[[150 131 115 120 129 127]
 [158 132 100 111 142 103]
 [134 134 127 120 133 112]] >> 150

[[133 144 149 125 122]
 [127 153 130 115 128]
 [102 134 129 122 135]] >> 133

[[128 123 125 131 129]
 [127 123 128 153 127]
 [128 130 127 117 128]] >> 128

[[147 141 148 117]
 [116 123 119 149]
 [108 117 116 155]] >> 147

[[131 137 137 145 118]
 [117 156 123 118 102]
 [108 140 113 111 115]] >> 131

[[122 128 134 126 130]
 [105 139 139 134 131]
 [129 124 128 127 122]] >> 122

[[124 139 125 129]
 [124 124 113 118]
 [123 156 140 140]] >> 124

[[116 132 142 114 120]
 [113 132 138 101 133]
 [118 135 142 146 106]] >> 116
---
[[121 144 133 136 151 124]
 [144 123 129 131 119 148]
 [125 146 135 138 149 132]] ⇒ 129

[[129 139 115 136]
 [141 135 158 106]
 [105 142 131 128]] ⇒ 158

[[149 104 123 131]
 [141 109 130 137]
 [151 103 123 131]] ⇒ 130

[[133 105 148 126]
 [147 112 122 117]
 [136 118 123 127]] ⇒ 122

[[114 127 120 133 149 139 134]
 [131 132 126 120 124 114 129]
 [139 116 137 127 109 127 107]] ⇒ 126

[[105 114 112 125]
 [150 144 144 115]
 [101 130 126 121]] ⇒ 144

[[143 148 135 145]
 [139 150 126 147]
 [123 113 144 151]] ⇒ 126
---
array([[123, 152, 153, 122],
       [123, 152, 153, 122],
       [126, 116, 112, 123]]) ans = 152

array([[144, 141, 148, 120],
       [111, 113, 117, 105],
       [138, 129, 114, 146]]) ans = 141

array([[113, 124, 151, 118],
       [124, 127, 133, 122],
       [140, 130, 114, 138]]) ans = 124

array([[134, 149, 106, 112],
       [121, 152, 110, 107],
       [130, 151, 107, 111]]) ans = 149

array([[147, 100, 112, 133],
       [129, 119, 111, 130],
       [157, 129, 122, 141]]) ans = 100

array([[105, 130, 126, 140],
       [111, 126, 118, 135],
       [118, 123, 120, 131]]) ans = 130

array([[123, 115, 135, 115],
       [137, 153, 129, 124],
       [127,  98, 128, 130]]) ans = 115
---
[[129 119 142 122 141]
 [130 107 144 122 135]
 [127 110 142 121 141]] >> 144, 144

[108 114 102 146 118] >> 102, 146

[145 138 133 113 122 105 106] >> 113, 145

[119 125 105 131 133 120 121] >> 131, 133

[[107 127 121 141 134 144 151]
 [149 125 132 110 114 130 123]
 [129 131 130 129 131 125 116]] >> 110, 151

[123 132 134 127 127 136 104] >> 127, 136

[123 103 127 124 145] >> 127, 145

[[135 118  98 120 146]
 [132 123 118 131 136]
 [135 122 103 130 134]] >> 118, 146

[102  99 113 102 147] >> 113, 147
---
Q: [131, 130, 102, 157, 137]
A: 102, 157
Q: [127, 149, 141, 152, 115]
A: 141, 152
Q: [142, 103, 131, 124, 132]
A: 131, 142
Q: [138, 129, 150, 108, 129]
A: 150, 150
Q: [122, 145, 128, 153, 107, 129, 142]
A: 153, 153
Q: [138, 141, 102, 122, 99, 128, 103]
A: 122, 141
Q: [132, 157, 125, 130, 126, 110, 125]
A: 130, 157
Q: [[125, 126, 120, 103, 107, 129, 118], [130, 106, 137, 133, 122, 114, 142], [113, 119, 132, 127, 139, 109, 138]]
A: 133, 142
---
[[135 135 130 129 128 117 116]
 [104 119 113 140 122 140 134]
 [128 135 137 147 131 122 133]] -> 147, 104

[[127 129 128 138 101]
 [126 129 128 137 100]] -> 138, 100

[[138 144 158 141]
 [142 143 150 141]
 [133 141 143 129]] -> 158, 129

[111 151 152 117] -> 152, 111

[[113 118 141 127 122 122 121]
 [125 151 158 118 138 120 139]] -> 158, 113

[147 128 120 110 153 114] -> 153, 110

[128 124 105 134 128] -> 134, 105

[[105 127 111 116 107 130 144]
 [128 127 119 114 124 124 121]] -> 144, 105
---
[[131 141 101 112 149]
 [108 109 110 105 100]
 [130 123 114 117 124]]
131

[[129 132 129 133 111 127]
 [104 129 125 132 127 120]
 [137 139 121 127 135 146]]
129

[[123 134 145 140 111 120 119]
 [130 130 141 112 137 129 151]
 [123 133 121 129 115 104 115]]
123

[[125 118 144 140 153 144 135]
 [119 116 142 140 148 134 130]
 [121 120 136 139 142 130 124]]
125

[[109 130 129 133 120 146 139]
 [123 123 125 129 113 141 145]
 [130 149 132 128 125 151 144]]
109

[[120 137 134 140 129]
 [108 137 131 133 115]
 [110 152 122 128 108]]
120

[[111 137 140 126 110 150 135]
 [125 123 120 123 132 130 130]
 [125 127 117 112 127 120 123]]
111

[[155 116 117 115 136]
 [155 135 123 141 129]
 [155 111 114 109 141]]
155

[[103 140 153 154 154 155]
 [151 150 104 104 103 106]
 [110 150 114 113 113 111]]
103

[[119 124 123 101 149 140 129]
 [141 144 143 158 107 116 142]
 [136 137 142 149 118 119 135]]
119
---
[[128 128 120 119]
 [102 128 124 126]] | 124

[110 139 116 122 100 128 144] | 128

[[137 138 130 124]
 [128 134 133 105]] | 133

[[124 139 127 140 127 121 120]
 [155 110 122 120 121 145 131]
 [145 109 133 131 130 149 118]] | 149

[113 114 100 146 128] | 146

[123 121 132 148 149] | 148

[[140 145 132 105 124]
 [136 138 110 119 133]
 [138 132 149 102 128]] | 102

[[106 137 126 127 124 114]
 [121 124 128 132 140 148]] | 140

[[109 117 133 106 119 134 105]
 [140 150 131 107 111 110 111]
 [113 108 139 125 135 112 116]] | 112

[[148 124 140 134 136 112]
 [144 130 139 109 154 108]
 [130 157 147 100 143 136]] | 143
---
Q: [[127, 129, 138, 151, 145, 132], [140, 151, 144, 131, 128, 128], [151, 139, 130, 128, 128, 129]]
A: 128
Q: [[106, 118, 113, 125, 143], [134, 119, 128, 133, 151], [126, 136, 119, 155, 141]]
A: 151
Q: [[125, 105, 105, 141, 120, 145], [154, 127, 156, 136, 147, 131], [135, 129, 141, 129, 133, 119]]
A: 131
Q: [[131, 147, 152, 128, 105, 123], [140, 118, 127, 117, 125, 138], [110, 138, 140, 116, 115, 141]]
A: 138
Q: [[119, 128, 125, 112], [115, 125, 142, 106], [128, 127, 144, 132]]
A: 106
Q: [[135, 147, 145, 111, 127, 128], [124, 150, 114, 112, 105, 100], [139, 148, 122, 137, 135, 135]]
A: 100
